Rows are one point carried round by a steady rotation, each followed by how many steps it has turned.
The counts run from 0 to 143.
[141 120 128 150 128  94 106  95 103 133 154 108 104 175 106 131  96 136
 154 155 107 146 122 128 157 133 160 126 158  97 122 185 167 111 107  79
 101 135  99] -> 8
[154  78 153 140 132  93 134 123 122 145 155 108 135 127  89  98 116 128
 130 118 120 113 126 152 212 128 124 162 130  86 106 159 141 100 127  73
 130 108 102] -> 53
[133 125 154 187 129  86 156 130 144 123 171  86 124 157 112 147  84 148
 116 134 129 136 121 182 162  95 159 163 125 106 123 124 133 118 110 113
  85 101 122] -> 90
[149 103 183 114 127  93 153 132 114  98 152 122 135 108 120 133 106 116
 150 133  94 124 141 128 204 128 121 153 139  95 121 165 140 104 122  74
 125 112  86] -> 143
[111  96 164 137 144  84 122 141 134 114 165 113 113 111 109 159 105 115
 142 140  89 131 167 113 154  89 142 171 129 101  99 181 112 124 117  87
 105 128  78] -> 47
[109 128 155 145 145  97 116 144  91 109 155  97 102 150  81 139  98 155
 106 137 110 161 153 148 157 133 157 140 152  92 120 172 160 111  93 135
 100 131  79] -> 12
[154 114 158 155 125 103 166 113 139  95 167 116 132 151 147 153 114 133
 176 157  86 121 133 130 174  99 145 140 164 128 111 155 172 141 127  68
 107 130 130] -> 127
[154 103 126 132 135 105 136 113  89 107 160 104  84 155 121 137 114 152
 168 150 106 119 126 127 192 135 163 116 167  94 109 167 165 118 112  88
 115 157 104] -> 39
[144  98 133 164 143  82 122 105 122  98 168 107 110 166 129 118 105 152
 127 149 107 149 135 127 172 100 148 143 148 142 112 149 172 135 113  47
 137 120 136] -> 67
[139 120 146 156 135 111 108 112  97 121 162  96  78 173 116 122 120 164
 136 153 114 129 123 129 170 136 146 123 183  98 116 173 179 117  96  93
 124 144  96] -> 101
[132 118 154 199 110  93 160 117 165 117 167 102 123 160  91 142 100 139
 114 151 110 134 133 180 141  90 154 166 135 104 107 132 144 132 120 104
 103 119 111] -> 92
[111 121 160 145 142  99 126 148 106 103 156  99  95 144  81 136 107 153
 104 142 110 146 163 142 154 127 153 150 153  86 114 172 154 114  95 140
 107 131  63] -> 13
[140 110 149 166 138  84 124 108 126  91 175 110 118 159 139 132 105 148
 134 149  96 150 136 125 172  97 140 144 144 144 112 144 174 136 113  40
 127 121 140] -> 66
[122 123 158 142 161  83 154 141  99  81 152  93  88 146 115 159  89 157
 120 146 114 144 166 139 157 111 158 152 160 120 121 160 133 121  95 132
  96 121  79] -> 106
[121 112 155 186 121 118 149 143 143 100 179  91 122 134 112 152  94 161
 114 147 112 113 129 173 183  92 149 147 126  94  91 106 151 135 115 109
 117 148 111] -> 60
[150 101 162 152 154  90 112 120 124 157 164  85 116 142 131 109  90 147
 123 133 136  90 113 155 191 117 111 152 154  96 120 143 122 107 107  76
 126 108  92] -> 85
[130 133 150 143 138 103 121 129  90 111 157  82  71 157 133 151 109 158
 140 145 111 136 124 123 168 136 156 126 166  87 127 167 147 111  88 112
  97 138  91] -> 103
[112 120 141 139 129  84 139 126  96  86 151 101  92 145  78 153  78 142
 112 136 118 169 145 148 162 130 170 139 122  89 124 152 139 101 101 114
 107 131  87] -> 74
[134 122 167 183  98 111 154 142 163 103 176 106 121 148 110 150 145 134
 149 148  77 145 134 133 158 101 152 160 140  96 104 164 171 134 117  89
  96 124 124] -> 32
[157 104 185 128 159  89 161 127 121 115 153 117 146 130 124 121  90 131
 138 134 116 102 147 158 189 112 117 158 167 125 110 161 140 122 127  92
 127  98  84] -> 20
[125 118 163 185 109 113 134 122 161  96 181 106 112 132 144 161 111 140
 142 162  85 119 129 128 161  78 139 150 138 113  96 131 154 142 118  63
 120 149 118] -> 63
[113 101 160 139 145  88 133 156 112  86 162 110 101 128  72 143 117 140
 112 130  92 161 180 128 162 111 162 162 122 101 106 175 143 117 103 120
 111 127  83] -> 138
[137 115 154 157 117 113 147 142 117 125 169  85 130 130 116 145  91 141
 136 127 122 125 108 174 214 128 153 137 113  61 116 118 146 102 115 106
  97 129 118] -> 57
[110 113 128 146 140  91 108 143  98 119 166  98  95 146 105 159 106 142
 145 136 101 163 148 116 166 119 182 142 128  85 118 176 141 109 102 107
  80 144 105] -> 135
[140 133 166 183 116  94 166 118 158  93 170  98 108 161 146 161 104 137
 146 161  99 129 120 145 147  82 146 156 154 122 119 143 147 140 107  84
 100 117 115] -> 1
[131 118 162 177 118 104 130 119 151  94 180 104 117 139 149 159 104 137
 145 156  90 132 129 122 162  84 138 148 137 121 108 134 159 143 114  52
 115 135 126] -> 64
[145 122 152 161 127 109 115 105 107 110 160 108 113 176 107 107 110 157
 126 149 107 148 127 140 170 133 140 124 175 120 110 166 205 124 107  79
 135 130 111] -> 99
[145 135 165 176 118  90 165 110 150  82 165 108 119 162 142 156  98 135
 147 160  99 144 129 143 142  89 150 153 152 137 123 147 154 138 117  74
 102 108 123] -> 2
[117 122 191 133 119  99 130 129 128  96 158 124 121 108 108 154  84 114
 127 150  91 131 145 130 162 106 114 156 143  85 120 165 135 110 110  79
 137 130  53] -> 79
[145 102 183 118 123  96 155 139 126  94 153 123 122 106 112 141 116 112
 150 134  87 125 149 119 187 121 119 161 141  89 110 175 135 107 119  73
 131 121  75] -> 142
[140 123 202 122 146  89 161 144 122  95 152 117 140 118 129 146  99 126
 140 136  99 124 153 139 177 114 116 162 160 113 122 169 137 119 114  99
 117  96  76] -> 18
[125 103 161 141 156  79 158 134 122  93 151 109  98 137 100 152  95 133
 128 151 106 120 170 143 139  98 143 164 165 119 107 169 114 124 108 120
 110 118  65] -> 108
[123 110 152 196 134 113 134 148 154 140 179  91 131 154  90 136 120 153
 120 138 107 125 137 168 157  91 162 164 130  96  93 151 153 134 116 123
  88 126 121] -> 29
